How far apart are the two rows of each pair, measured in a hidden way? 0 means very close, and 40 very far. Two or three weighted sums of its numbers give each row a place; it is the straight-line distance between the places.
-0.226 -0.440 -0.562  0.753  0.042 -0.626 -0.559 -1.176  0.025  0.671  0.079 -0.546
 0.226  0.563  0.204 -0.146 -0.788 -0.714 -1.168 -2.178  0.888 -1.518 -0.069 -0.368: 9
 0.710 -0.312  0.228 -0.980 -1.390 -0.351 -0.430 -0.611 -2.160  0.086 -0.312 -0.927
 0.537  0.023  0.576 -0.042 -2.185 -1.032  1.077  0.761 -0.952  2.174 -1.149  0.595: 27
-0.097  0.146 -0.093 -0.032 -0.907 -0.816 -0.981 -1.119 -0.122 -0.411  0.044 -0.609
 0.411 -0.496  0.813  1.199  0.859 -0.142 -1.257  0.221  1.218  1.355  0.052  1.520: 14
 0.057  0.168 -0.754 -1.495  2.032  1.280 -0.940  0.546  0.831  0.321  1.444 -0.770
 0.740 -0.915 -0.774  0.826  1.065  0.540 -0.564  0.603  0.073  0.525  0.117  1.476: 15
 0.192 -1.390  1.877  2.078  0.220 -1.368 -1.034 -0.566 -2.018  1.683 -0.567  1.437
 1.422  1.435  0.640  0.195 -0.496 -0.563 -0.687  0.242 -0.212 -0.356  1.336  0.698: 5
-0.815  0.871 -0.299  0.114 -0.536 -1.411 -0.113  0.211  1.310 -0.930  0.701 -0.615
 0.645 -0.354  0.794 -1.452 -0.138  1.053  0.446  0.310  0.067  0.776  0.495 -0.666: 5
 1.595 -1.047  1.032 -2.082  1.006 -0.129 -0.259 -0.830 -1.846  0.352 -0.118  0.462
-0.865  1.428 -2.436 -1.210 -0.305 -0.522  0.547 -0.394  0.875 -3.126  0.706 -2.397: 27
 0.757 -0.238 -0.933  0.389 -0.038 -1.980 -0.718  0.113 -0.469 -0.490  0.661  0.505
 0.222 -0.082 -0.034  1.480  2.738  0.671  0.638  1.204 -0.051  0.417  0.506  1.294: 5
 1.283  0.713  0.899  1.808  0.726  0.087  0.543 -0.288 -0.137  1.029  0.851  1.024
-0.521 -1.734  1.128 -0.144 -0.485 -0.942 -0.088 -1.178  1.454  0.261 -0.731  0.077: 26
-0.521  0.291 -0.313 -1.620 -0.846  0.973 -0.622 -0.023  0.381 -0.303  1.271 -1.508
 1.650 -0.541  1.509  1.164  1.080 -0.460 -0.439  1.094 -0.638  1.402 -0.578  2.325: 25
 0.114 -0.434 -1.613  0.651  0.311 -0.027  0.299  1.844 -3.043 -0.170 -1.000  0.334
 0.627  0.538  0.913 -0.333 -0.385  0.047  1.112  0.740 -1.382  0.484  0.055  0.633: 15
-0.445 -0.073 -0.709 -0.557  0.609 -0.325  0.510 -0.714  0.937 -0.707 -0.584 -2.998
-0.355  0.366  0.168 -1.135  0.961  1.744  0.657 -0.036  0.571  0.757  0.206 -0.370: 24
-1.525  1.112  0.651 -0.426  0.692  2.057  0.302  0.768 -0.096  0.414  0.572  0.300
 0.737  0.202  1.549  1.375  0.998  0.226 -0.252  0.818 -0.435  0.336  1.129  1.165: 5
-0.534 -0.552  0.221  0.156 -0.351 -0.296  1.091  1.038 -0.975 -1.458 -0.566 -0.537
 0.783 -1.804  0.796  0.830  1.891  1.470 -0.109  0.761  0.822 -0.361  0.751  0.768: 9
-1.012  0.542 -1.169 -0.184 -1.441 -1.302  0.087 -0.249  0.880 -1.298 -0.158  0.103
 1.490 -2.028  0.370  1.032 -0.547 -0.446  0.931  2.199 -1.713  2.055 -1.330  0.997: 16
 0.697 -1.735  0.001  1.627 -0.005 -0.129 -1.438 -0.434  0.430  1.797  0.805  1.611
 0.151 -0.402  0.400  0.759 -2.100 -1.000 -1.148 -1.892 -1.157  1.081 -1.653  0.195: 7
-0.368  0.782 -0.746  0.814  0.753  1.098  1.514  2.051 -0.128  0.819 -1.842  1.226
 1.210  0.459 -0.672  0.120  0.370 -0.779  1.009  1.108  0.522 -0.015 -0.865 -0.039: 17
 0.276  0.594  0.582  1.294  2.400  1.676  0.354  2.764 -0.140  0.731 -0.745  1.322
-1.198 -0.068  0.396 -0.828 -0.281 -0.208 -0.515  0.530 -1.173 -0.772  1.135 -0.921: 16
 0.742  0.143  0.562  0.786  0.820 -0.423 -2.106 -1.360  0.493  0.603  0.707 -0.295
 0.022  0.511 -0.866 -0.567 -0.729 -1.867 -0.336  0.137  0.214 -1.057  0.245 -0.989: 18
-0.154  0.497 -0.750 -3.325 -0.266  0.993 -1.067  0.918 -0.345 -0.559  1.121 -1.629
-0.539  0.177 -1.221 -0.124 -1.650 -1.508 -0.279 -1.156  0.626 -1.528 -0.447 -1.882: 30
-3.084 -3.109  0.001  0.846  1.302 -0.647  0.421  1.529  0.262  1.844 -0.790  0.743
 0.981  0.227 -0.015  1.140 -0.686 -0.628 -0.760 -1.076  0.003  0.572 -1.314  1.117: 14
-1.791  1.266 -0.176 -1.696 -0.871  1.305 -0.304 -1.045  0.380 -0.807  1.248 -2.361
-0.652  0.176  0.150  1.035  0.860  1.155  0.596 -0.004  0.456  0.455 -2.036  0.437: 13
 0.784 -0.379  1.055  0.582 -0.080 -1.086  0.059  0.807 -0.569  0.734  0.117 -0.441
 0.160 -0.274  0.270 -0.216  0.810  0.098  0.871  1.185 -1.454  0.611 -0.114 -0.195: 8
-0.464 -0.988 -0.728  1.357  1.751  0.885  0.515  0.271  0.693 -0.881 -1.153  0.213
 0.717 -0.565 -0.061  2.128 -0.006 -1.419 -0.340  0.604  0.280 -0.514 -0.260  0.829: 12
 0.580 -0.341  0.813  1.428 -0.020 -0.854  0.626 -1.451  1.064 -0.759 -1.305  1.020
-0.204  0.187 -0.114  0.799  0.035  1.045  1.505  0.220 -2.988  0.522 -0.601 -0.750: 15
-1.757  2.038  0.049 -0.941 -0.332 -0.012  0.105  0.261  1.112 -1.957 -0.090  0.305
 0.074 -0.051  0.280  0.241 -0.478 -0.202 -0.695 -0.994 -0.553  0.515 -0.141 -1.089: 11
-1.254  0.565 -0.889 -1.354  1.240  2.213  1.260  0.955  0.929 -0.038 -1.160  0.781
-0.431 -1.014  0.263 -0.868 -0.856 -0.201 -0.618 -1.218  0.662 -0.993  0.579 -1.351: 14
-0.472 -0.385 -0.863  0.516  0.531  0.518  0.719 -1.690  2.457 -0.840 -0.340 -1.076
-0.368 -0.915 -0.528  1.361  0.376 -0.800 -0.451 -0.250 -0.805  1.311 -0.390  0.145: 35
-1.104  0.881 -1.587 -1.326 -0.816  1.394  0.104 -0.677  1.011 -0.720 -0.805 -0.771
-1.425  0.457 -0.269 -1.019  0.188  0.008 -0.400 -0.850  1.159 -1.598  0.421 -0.033: 14
-0.319  1.463 -0.204 -0.219  1.118  1.033 -1.703  0.188  1.032 -0.978  0.276  0.388
 1.002 -0.002 -0.473  0.692  0.966  0.351  0.165  0.085  0.386 -0.549  1.720  0.463: 23
 1.594 -0.405  0.900  1.134 -0.648 -1.633  0.069  1.028  0.597 -0.304 -0.885  0.018
-0.394  0.292 -1.003  0.540 -0.733 -2.905 -0.183 -1.124  0.386 -0.231 -0.360 -0.722: 13
-0.337  0.349 -0.214  0.785  1.036  0.514 -0.282 -0.388 -0.248 -0.990  0.013 -0.261
-0.798 -0.423  0.791 -0.124  1.835  0.852  1.258  1.286  1.489 -0.160 -0.574  0.273: 21
-1.058 -0.040 -0.563 -1.922  0.283  1.259 -0.337  0.622  0.541 -0.077  1.802 -1.199
-1.645  0.834  0.480 -1.960 -0.375  0.066  0.443 -0.122  0.813 -1.913  1.199  0.331: 4
 1.059 -0.501  0.140 -0.744 -2.047 -0.686 -1.317 -1.098 -0.175 -0.570  1.240 -0.291
-1.330 -0.758 -0.599 -1.447  0.827  1.340  1.339  1.105  0.446  0.108  0.606  1.033: 4
 0.630  0.362 -0.538 -0.938  0.109 -0.376  0.187 -0.483 -1.476 -0.022 -0.084 -0.568
 0.225 -0.048 -1.239 -0.292  0.451 -0.048 -1.019  0.010  0.048  0.042 -0.352 -0.490: 5
-0.561  1.280  1.289  0.532 -0.246  1.632  0.774 -0.544  0.825  0.533 -0.091  0.810
-0.441 -1.694 -0.115 -0.452  1.500  0.676  0.140  0.969 -0.132  0.180  0.539  0.314: 12
-0.686  0.089  0.846 -0.264 -0.367  0.575 -0.153  0.886  0.103  0.204 -0.850  0.558
 0.117  0.042  0.090 -0.509 -0.725 -0.190 -0.160  0.570 -1.827  1.638 -0.213  0.315: 6
-0.303  0.931 -1.262 -0.241 -3.206 -1.510 -0.452 -0.472  0.390 -1.922 -0.494 -2.374
-1.594  0.468  0.981  0.723 -1.890 -0.706 -0.747 -0.763  0.227  0.065 -0.287 -0.562: 18
-0.968 -0.228 -1.564 -0.564  1.434 -0.922 -0.581 -0.118  0.662 -0.034  0.671 -0.181
 0.053  0.805 -0.292 -0.440  0.052 -0.432 -0.340 -0.455  0.474 -0.985  1.067 -1.152: 8
 0.235 -0.340  0.059  1.060  1.001  0.064 -0.037  0.991 -0.690  0.362  0.494  1.418
-0.239 -0.361 -0.964 -0.929 -0.508 -0.040 -0.821 -1.096  1.172 -1.905 -0.047 -0.365: 26
-0.630 -0.090  0.625 -0.951  0.668  0.907 -0.616 -1.208 -0.478 -0.454  0.801  1.184
 0.173 -0.011  0.517  1.653 -1.058 -4.812 -0.074 -1.294  1.071 -0.779  1.181  0.505: 33
-0.384  1.099  0.018  0.363  0.638  0.550  0.804  1.446  0.552  0.396  0.389 -0.247
 0.889  0.644  0.179  0.758 -0.229  0.009 -0.325 -0.966  0.918 -0.661 -0.033  0.419: 8
-1.417  0.170 -0.630 -0.485 -0.068  0.879  2.193  2.352  1.436 -1.802 -0.130 -1.125
 0.892 -0.100  1.681  0.689 -0.529 -0.987 -0.283 -0.525 -0.591  1.207  0.306  0.422: 29
-0.739  0.286 -0.373  0.334  0.191  1.491  1.211  0.299 -0.503 -1.299 -0.718 -1.187
-0.944  0.375 -1.764 -0.685 -0.302 -0.174  0.216 -0.278  0.048 -0.323  0.653 -0.977: 7
-0.836  1.403 -0.457 -1.628 -2.051 -0.704 -0.414 -0.426 -0.376 -0.473  0.426 -0.993
 0.125  0.430 -0.419 -1.140 -0.587  0.969 -0.152 -0.212 -0.673 -0.713  1.542 -0.438: 6
 0.364 -0.079 -0.679  0.591 -0.975  0.115 -1.298 -0.051  1.213 -0.073 -0.559  1.047
-1.033  0.649 -0.825 -0.062  1.082  0.843  0.613  0.430 -0.190 -0.383 -0.423 -0.737: 12
 0.980  0.609 -0.206  0.796  2.084  1.624  0.456  0.490  0.833 -0.456  1.025  1.147
 1.765  0.030 -1.102 -0.538 -0.029  0.465  0.629  0.567 -2.700 -1.379 -0.292 -0.981: 6
-0.955  0.674  0.901 -0.854  1.072  1.121  0.229  0.662  0.355 -0.177  0.993 -0.002
-0.114  1.477 -0.585 -0.402 -0.432 -0.092 -0.407  0.279 -0.726  0.022  1.057 -0.192: 7
-0.796  0.160 -0.447 -0.294  0.603  1.655  1.284 -0.015  0.404  0.057 -0.127  0.203
-0.127  0.357 -0.438  0.267  1.698  2.118  0.999  1.853  0.943 -0.412 -1.741  1.039: 12
-0.185 -0.044 -0.232  0.410 -1.351 -0.508  0.147 -1.281  0.217  0.569 -0.393  0.253
-1.198  0.371 -1.342  0.619  1.232  0.202 -0.163  0.032  1.998 -0.258 -0.874 -0.088: 8
 0.362 -0.939  0.008  0.711  0.210  0.589  0.311  0.831 -0.113  0.432 -0.372  0.142
 0.285 -0.409  0.678  0.051 -0.046 -0.282 -0.263 -0.734  1.554 -1.365  1.259 -0.361: 13
 0.225  0.129  0.985  0.557 -0.688 -1.569 -1.117 -0.680 -0.656  1.595  1.194  0.008
 0.401 -0.071  0.816  0.953 -0.866  0.081 -1.484 -0.554 -0.445  0.946  0.411  0.301: 5
 0.707 -1.090  0.567  2.234  0.158  0.102  0.373  0.623 -1.830  1.781 -0.067  0.717
-1.605  0.222  0.158 -1.261 -0.024  0.031 -0.535 -1.290  0.597 -0.740  1.118 -1.102: 25
-0.225  0.368 -0.804 -0.245 -1.299 -0.296  0.000 -0.762 -0.181 -0.910 -1.211 -0.016
-1.565 -0.822 -0.491 -1.755 -0.817 -1.015 -0.658 -1.202  0.050 -0.192  0.245 -1.688: 13
-1.358  0.857 -4.773 -0.420  0.631  0.943 -0.398 -0.629 -0.685  0.429 -0.046  0.364
-1.477  1.203 -0.120  0.192  0.631  1.232  0.251  1.195 -1.178  0.308  0.796  0.587: 15
-1.453 -0.947 -0.592 -0.295 -0.440 -0.499 -0.099 -0.343  0.160  0.968 -0.080  0.952
 0.707 -0.090  0.681  0.796  1.324 -0.001 -0.024  0.746 -2.044  1.323 -0.110  0.760: 21
 0.393 -0.444  1.111  1.309  0.500 -0.181  0.729  0.811 -0.844  2.008 -1.116  1.273
-0.667  0.521 -0.680 -0.283  1.213  1.466  1.025  1.029  0.119 -0.053 -1.557  0.506: 10
 1.668 -0.283  1.228  0.622 -0.910 -0.935 -0.010  0.637 -1.327  0.482 -0.358 -0.551
-0.209 -0.001  0.910  1.162 -0.309  0.041  0.117 -0.920 -0.386  0.329  0.248  0.533: 5
 1.636 -3.805  1.037  1.255  1.510 -0.194  0.718  0.936 -1.666  1.334 -0.075  2.409
 0.700  0.398  2.356  2.116  0.952  0.415  2.777  0.441 -1.107  1.304  0.014  1.529: 12
 0.167 -0.158  1.466  0.425  0.718 -0.158  0.055  0.596  0.334 -0.186  1.140  0.073
-0.660 -0.119 -0.515 -0.259  0.060 -0.601 -1.581  0.113  0.289  0.211  0.549 -0.696: 8
-0.228  0.923 -0.469 -0.713 -1.838 -1.328  0.141 -0.628  1.165 -1.974 -0.138 -0.006
-0.924  0.119 -0.508  0.495 -0.032 -0.089 -1.514 -0.372  1.366 -0.280  0.328 -1.193: 10
 0.491 -0.592  0.839  1.250 -0.992 -1.077 -1.127  1.131 -0.758  0.325  1.038  0.399
-0.155  2.198  0.025 -0.583 -0.093 -0.647  0.033 -0.570  0.419 -0.038  0.384 -0.398: 19
 0.701 -0.070  0.275  1.339 -0.472 -0.985  0.198  0.453 -0.613  1.059 -1.830  0.081
-0.649 -1.223 -2.301 -0.737  0.896  1.118  1.977 -0.123 -0.288 -0.262  1.137 -1.228: 26
-0.404  0.138  2.487 -1.103  1.382  1.575  1.471  0.168  1.442 -0.537 -0.374  0.086
 0.722  0.635 -0.597 -0.674 -0.366 -0.952 -0.067  0.045 -0.007 -0.886  0.072 -0.033: 14
-0.930  1.315 -0.369 -1.787 -0.593 -0.001 -1.107 -0.223 -0.576 -1.452  1.417 -0.744
-0.081 -0.159  0.368  0.467 -1.304 -0.331 -0.456 -3.013  0.677  0.236 -0.601  0.381: 31
-1.273  0.290 -1.168 -0.251 -1.192  0.280  0.489 -0.072 -0.152  0.519 -1.114 -0.371
 1.207 -1.501 -1.760  0.416  0.150 -0.632  1.006 -1.576  0.077 -0.562 -1.128 -0.006: 21
 0.638 -0.598 -0.486 -0.005 -1.421 -2.035 -0.371 -0.068 -0.272 -0.638 -0.477 -0.754
-0.407 -0.140  1.017  0.307  1.719  1.427  0.180  1.532 -0.024  0.698  0.554  0.631: 23
 0.972 -0.420  0.195  0.755 -0.601 -0.454 -1.029 -1.171  0.030  0.033  0.653  0.587
 0.108 -0.425  1.893  0.170  2.252  0.686 -0.918  1.229  0.733  0.244  0.889  0.108: 10
 0.106 -0.042  0.851 -0.001  1.762  1.376  0.207  0.258  0.607 -0.698  1.034  0.057
 0.519 -0.034 -1.055  0.533  1.315  0.996 -0.739  0.531  0.800  0.152  0.659  0.974: 10
-0.287  0.143 -1.032 -0.631 -0.899  0.145  0.369 -0.288 -2.954 -0.598 -1.426 -1.665
 0.524 -0.107  1.834  1.970  1.358  0.300  1.403  2.363 -0.382  2.631 -1.624  0.838: 24
-1.153  0.366 -0.025 -0.576  0.353  0.144  0.015  0.080  1.624 -1.229 -1.035  1.069
 0.175 -0.628  1.767  0.497 -1.244 -1.230 -0.513 -0.645 -0.080  0.426  0.851  0.465: 8
-0.830  0.958 -0.948 -0.444 -1.347  0.300  0.468  0.696  0.786 -1.857 -0.113 -1.729
-1.842 -0.423 -0.858 -0.494 -0.650  0.118 -0.697  0.490 -0.241 -0.362  1.281 -0.766: 20
 0.682 -0.239  1.296  0.543  0.135  0.655 -0.017  0.709 -0.933  0.683  0.022  1.334
 0.809 -0.781  0.662  2.051 -0.950 -0.245  0.586  0.273 -1.178  1.200 -1.214  0.205: 24
 0.207  0.365  0.572 -1.293  0.542  0.605 -1.211 -1.162  0.222 -1.072  0.355 -0.313
-1.033 -0.392  1.003  1.010  2.227  1.628  0.921  3.964  0.203  1.043 -0.858  1.229: 33
